Each row of M is roughly a mix of the hidden directions of one of a few groups.
M:
[[ 0.41  1.66  4.02  1.93 -0.70 -3.70  0.98  0.62  0.15 -0.89]
 [ 1.37 -1.32 -1.76  2.89  0.95 -0.13 -1.51  1.53  4.31 -0.05]
 [-0.26  1.17  1.25  2.98  2.99 -2.33 -0.62  1.90  2.70  1.30]
 [-3.50  2.91 -0.75  0.44  0.07 -0.50  2.94 -1.47 -1.45 -2.14]
 [ 0.97 -2.69 -0.16 -1.42 -1.10  0.45  4.17 -1.41 -1.88 -2.14]
 [ 4.19 -2.53 -2.22 -1.57 -0.50  0.67 -1.23  2.21  0.51  0.71]
 [ 0.42  5.16  1.13  0.86  0.35 -0.73 -1.38  0.83 -2.10 -1.66]
 [-1.17  2.74  2.60  1.65 -0.23  3.20 -0.58  1.48  2.81 -0.36]
 [ 2.26 -0.69 -0.20  0.30 -0.46 -0.35  0.64 -2.43 -3.71 -3.61]
 [-1.05  0.84 -0.31 -2.21  0.88 -2.12 -4.22  0.72  0.02 -2.97]
 [ 0.33 -0.20  0.12 -2.78 -2.99 -0.08 -3.22 -0.50 -2.22 -2.62]
 [ 1.52 -0.77 -0.33 -1.89 -1.40  1.64  2.62 -1.11 -4.44 -0.44]
 [-0.90  2.84  0.05 -1.09  0.29  0.08 -4.86 -0.01 -1.15 -2.03]
 [ 4.12 -1.38 -0.43 -1.86 -2.65  2.07 -0.91 -0.23 -1.95 -0.80]
 [-2.53 -1.32 -0.18 -2.19 -0.69 -0.26 -4.21  0.42  0.38 -2.76]
 [-1.18  1.22  1.93 -1.92 -1.29 -0.84  1.51 -1.41 -4.11 -2.32]
 [ 2.20  0.16  2.25  2.50  2.63  1.10  1.12  0.86  2.55  2.53]
 [-4.27  0.11  0.38  1.44  2.07 -1.26  1.31  0.14  3.34 -0.17]
 [-1.41  3.39  0.22  0.83 -0.44  2.03  2.87 -0.68 -3.41 -0.55]
 [ 4.15 -0.42  0.45 -0.75 -3.05  1.29 -1.55  1.37 -0.85 -2.24]
 [-4.39  2.48  0.16  1.41  2.35  1.05  1.54 -0.37  1.57  0.38]
 [-2.94  0.70  0.08 -1.87 -2.06  1.34 -4.34  0.29  1.17 -0.48]
 [-1.52  3.85  2.76 -1.86 -0.91 -0.37 -0.89  0.06 -3.01  0.38]
 [ 2.46 -0.12  0.19 -2.07 -2.83  1.33 -0.81 -1.05 -3.87 -1.53]
 [-0.49  4.39  1.59  0.44  1.00 -0.11  2.06 -1.10 -2.80 -1.64]
 [ 2.31 -2.47  0.93  0.77  0.95 -3.03 -1.29 -0.29  3.46  1.57]
 [ 0.21  0.61  0.62 -3.39 -0.35 -1.19  2.11 -0.58 -4.34 -1.31]
 [ 3.13 -0.92 -2.23  1.64  1.12 -0.24 -2.61  1.69  3.15  0.01]
 [-0.70 -1.77 -2.23 -1.06  0.53 -2.98 -0.55  0.84 -1.69  4.05]
 [ 0.35  0.16  1.89 -0.79 -1.81  4.60 -1.34  1.84  2.14 -0.79]
 [ 3.77 -0.53  1.06  0.24  1.37 -1.51  2.89 -1.04 -3.03 -0.87]
 [-3.55  0.43 -1.38 -0.65  1.77 -1.05 -2.65  1.20  3.01 -1.52]
 [ 1.20 -0.59  0.00  2.21  0.51  2.91  3.58  2.32  2.26  0.66]
 [ 4.76 -1.10 -1.17  1.16 -1.28  0.29  0.67  2.91 -0.97 -1.00]
 [-3.01  1.37 -1.09  0.25 -0.79 -3.38 -0.93 -1.58 -2.90 -1.79]
 [-2.35  3.12 -0.98  1.48  2.17 -0.96 -2.31  1.14  2.41 -1.67]
 [-0.50 -1.26  0.61  0.78  0.65 -2.64 -3.91  0.13  3.20 -1.86]
 [ 3.85  2.77  0.31  0.79 -2.34  2.63  0.23  0.75  0.97 -1.43]
 [ 0.44  0.19 -1.17 -1.79 -0.02  0.02  2.27 -3.25 -2.39  3.61]
 [-1.03  1.46  1.99 -3.52 -0.26 -2.43 -3.06  0.35 -1.71 -1.14]
 [-0.09  1.07  0.51  3.10  1.52  1.02 -2.90  2.72  2.97 -0.45]
 [ 2.63  1.37  1.23 -1.86 -1.64  1.74  0.51 -1.39 -4.14 -0.63]
 [ 0.68 -0.89  0.40 -2.81 -3.07  0.85 -3.55  0.33 -1.44 -2.22]
 [ 1.14 -2.05  0.38  1.69  1.43 -3.57 -0.08  1.16  3.72  0.83]
 [-0.47 -2.42 -1.58 -0.33  0.82 -0.05 -1.99  1.84  4.48  1.54]
 [ 1.66  1.54  2.38 -2.31 -1.43  0.37 -1.06 -2.26 -2.66 -2.75]
 [-0.55  4.34  2.14 -0.44 -0.62  1.89 -0.76  0.02 -1.61 -2.84]
 [-0.51 -0.39 -1.05  3.08  1.13 -0.73 -1.99  1.42  4.37 -1.13]
 [ 2.67 -0.66 -2.14 -1.89 -2.23  2.76 -1.44 -0.18 -2.83  0.82]
 [-1.96  2.56 -0.28  2.95  1.56 -1.12 -2.14  0.51  2.37 -2.42]
 [ 2.33 -1.25  1.09 -2.08 -3.05  0.36  0.06 -0.85 -2.18 -3.43]
 [-5.65  1.56  0.78 -0.18  0.40  0.62  0.67 -0.41 -0.78 -1.55]
 [ 4.23 -0.54 -2.00 -2.50  0.41  1.00 -1.18  1.16 -0.72  2.52]
 [ 0.32  4.39  0.41  2.83  2.92  0.20  1.28 -0.17  1.09  0.48]
 [ 1.76  1.77  1.22  3.23  2.72 -0.03  2.90  0.09  1.52  1.71]
 [ 3.24 -0.09  0.65  2.25 -0.54  1.86  3.07  2.76  0.12 -1.54]
 [ 2.57  3.63  0.92  1.80  0.97  3.54 -0.83 -0.58 -0.39  0.80]
 [ 2.03  1.41 -0.25 -0.28 -2.58 -0.19 -0.93 -2.35 -2.97 -3.32]
 [-1.79 -2.80 -0.02  2.24  1.32  0.02  2.88  0.76  2.99  1.90]
 [-0.50 -1.63  2.19  1.52  1.11 -3.08  1.90 -2.07  2.64  1.89]
 [ 2.50 -2.28 -2.12 -1.74 -2.96 -0.75 -3.01  0.92 -0.81 -0.53]
 [-0.67  5.28 -1.14  0.82  2.16  1.45  1.18  0.22 -0.38  0.72]
 [ 1.75  0.15  0.60  1.74  1.91  2.49 -0.97  1.07  2.98  3.44]
 [-3.28 -3.41  0.16  0.13 -0.08 -2.86  0.84 -2.41  1.17  0.76]
 [-1.32 -1.35  0.86  0.46  1.26 -3.31 -2.47  0.19  3.94 -0.68]
 [-2.96 -2.02 -1.77 -0.30  1.11 -3.74  1.80 -0.13  1.68  1.36]
 [ 1.35 -0.34 -0.91  2.86  2.58 -1.19  0.25  1.38  2.30  3.59]
 [-2.69  1.29 -0.37  3.11  2.21 -0.61  2.05  0.23  2.63  2.00]
 [ 0.24  2.42 -2.09  0.21 -0.22 -3.38 -0.51  0.26 -3.93 -1.26]
 [-0.69  1.17  1.16 -1.12 -1.65 -3.05 -3.05 -3.07 -1.31 -1.52]
 [-1.71 -0.06 -1.22  2.25  1.74  1.24 -1.58  2.51  4.02  0.41]
 [ 5.36 -0.91 -0.98 -1.04 -1.72  0.90 -0.24  0.98 -1.42 -0.87]
 [ 2.22  1.24 -2.21 -2.13 -3.47  0.27 -2.93 -0.96 -0.60 -1.12]
 [-1.59  1.49  2.10 -1.35 -1.37 -0.84  0.98 -2.24 -3.81 -2.28]
 [-3.26  4.27  0.47 -0.22  1.04 -0.08 -0.74 -1.03 -1.98 -1.84]
 [-0.60  0.54  0.85  0.67 -1.11  2.19  4.36 -1.68 -2.59  1.67]
 [ 3.81 -2.16 -0.82 -2.31 -2.44 -0.19  0.04  1.10 -1.81 -1.88]
 [-2.47  4.35  1.43  2.43  0.79 -0.12  2.04 -0.66 -0.90 -0.45]
 [-1.42 -0.61 -1.17  2.54  1.36 -0.43 -1.70  1.14  4.76 -0.26]
 [-1.99  0.66  2.07 -0.95 -1.83 -0.92  0.75 -1.94 -2.26 -3.99]
 [ 4.37  0.59 -1.31 -1.49 -2.12  1.07 -2.46  1.28 -1.34 -0.83]
 [ 4.46 -2.28 -1.48  0.95 -0.83 -0.31 -1.82  0.60  2.53  0.37]
 [ 4.37 -1.85  3.18 -0.24  1.05  1.40  1.77 -0.28 -0.49  0.07]
 [-0.80  0.94  1.42 -1.36  2.00  0.31  2.70 -0.49 -1.85  4.33]
 [ 4.52  0.52 -1.10 -1.98 -2.04 -0.34 -2.33 -0.89 -1.62 -0.54]
 [-1.31 -0.39  0.35  0.10  1.60 -3.16 -3.09  0.58  3.78 -0.73]
 [-1.07  0.25 -0.73  2.97  1.53 -0.05  0.12  1.03  4.69  1.79]
 [-3.05  0.30  1.08 -0.39  2.42 -1.18  1.90 -0.44 -0.42  4.16]
 [ 3.05  1.40 -0.05 -0.13 -0.94  3.41 -0.42  2.18 -0.39 -3.22]
 [-2.09  1.82 -0.44  2.51  2.79  1.71 -0.48  1.45  3.08  1.58]
 [-1.57  2.70  0.26 -1.08 -0.09  0.02 -2.01 -1.06 -3.28 -3.50]
 [-0.26  4.43  2.81  0.60 -0.23  2.21 -1.26  0.86 -0.18 -1.98]
 [-1.36 -3.35  0.34 -1.19  0.60 -3.38  1.23 -0.47  0.79  3.23]
 [ 0.95  0.81 -2.19  3.21  1.89  1.05 -2.04  0.33  3.60  0.79]
 [-1.31  0.86  2.13 -2.28 -1.78  1.56  0.67 -1.15 -3.99 -1.92]
 [-3.24 -0.21  2.01  2.43  0.32 -1.07 -1.99 -0.11  2.97 -2.16]
 [ 0.27 -2.36 -2.81 -2.29 -2.24 -0.61 -3.17  1.56 -1.50 -0.56]
 [ 0.25  1.42 -2.00 -1.09  0.44 -1.28  0.84 -1.53 -3.83  3.52]
 [ 1.69  1.13 -1.27 -0.27 -0.30  3.78 -0.16  0.55 -0.25  4.31]
 [ 2.44 -0.56  0.19  1.69  2.47  1.85  1.36  1.64  2.40  3.19]
 [-1.88  2.36  4.64  1.09  2.01 -0.70 -0.85 -1.31 -0.21 -0.59]
 [-3.22  4.14  0.68  1.89  2.12  0.03  0.25 -0.40  1.41  0.98]
 [-4.96 -1.90  1.93 -1.16 -0.72  1.14  0.53 -0.10  0.00 -1.95]
 [ 4.46 -1.71 -0.19  0.15 -0.23  2.37 -0.77 -0.04  2.04  2.42]
 [-0.03  0.77  0.32 -1.46 -2.74  0.17 -0.18 -2.33 -3.62 -3.20]
 [-0.74  2.10 -0.82 -2.09 -0.09  2.44  3.15  0.51 -2.91  2.14]
 [-1.13 -2.93  0.02 -2.47 -3.00 -1.75  0.22 -1.92 -1.65 -2.16]
 [-4.15  0.03 -0.26 -1.46 -1.21 -1.93  0.41 -2.69 -1.59 -2.15]
 [ 0.97  1.48 -1.31 -3.30 -0.55  1.47 -1.11  0.51 -4.14 -1.53]
 [ 2.56 -4.39 -0.78 -0.78 -1.68  0.82  1.52 -0.85  2.10  1.09]
 [ 4.86 -1.05 -0.47  0.61 -1.40  1.29  2.06  1.82 -0.86 -1.38]
 [-1.31  0.65  0.71  2.60  0.71  2.59  1.72  1.81  3.82  1.30]
 [ 2.33  2.73 -0.71 -1.96 -0.17  2.23 -0.35 -0.17 -3.75  1.66]
 [-0.04 -0.50 -1.33 -1.50  0.95 -0.50 -4.60  1.82  3.02  0.43]
 [-0.35  1.43 -0.34  0.67 -1.20  3.45  3.65 -0.35 -2.93  1.01]
 [-2.46 -0.03 -4.77  0.80 -0.28  1.64 -2.23  0.70  1.19  0.29]
 [-0.28  3.42 -0.48 -2.20 -0.29  2.35 -2.97  0.19 -2.74  0.65]]

One row of each group comes first, with its name. Which group is each row after those in?
[ 1.94 -2.23 -3.04  0.11 -0.88  0.08 -2.35  2.26  1.95  2.45] | A
[-2.66 -0.35  1.35 -0.22  2.53 -0.72  2.16 -0.38  1.03  4.16] | T
[ 1.21 -0.31  1.30 -2.15 -1.35 -0.06  2.89 -1.42 -4.38  0.04] | F

[ 0.07 -0.96 -0.15 -3.83 -1.12  1.05 -3.63 -2.38  0.69  1.38] | A
[-4.39 -1.19  1.22  2.56 -0.67  1.03  1.03 -1.06  2.57  0.33] | F
[-3.30  2.45  2.52  1.34  0.16 -2.10  1.37 -0.97 -0.89 -2.47] | F
[-2.08  0.44  0.02 -1.04  1.21 -2.68  1.72 -1.63 -2.59  3.55] | T
[-1.26 -1.25 -3.61  2.02  0.33 -2.44 -1.39 -0.58  3.25  0.20] | T
[-3.11  1.43 -0.66  2.28  3.01 -0.42  2.09  0.17  1.74  2.28] | A
[ 2.56  1.56 -0.71 -1.44 -1.17  2.65 -3.63  1.04 -2.01  0.95] | F
[ 4.74 -0.51  0.04 -2.17 -2.24  2.13 -0.69 -0.20 -0.78 -1.02] | A
[-1.20  3.40 -0.20  2.12  3.36  1.21  1.53  0.79  1.78  1.64] | T
[-0.44  1.87 -0.48  0.41 -0.76  3.00  3.90 -0.28 -3.04  1.00] | F
[ 0.15 -1.74  0.34 -1.05 -2.28 -3.94 -0.13 -1.58 -1.67 -2.97] | T
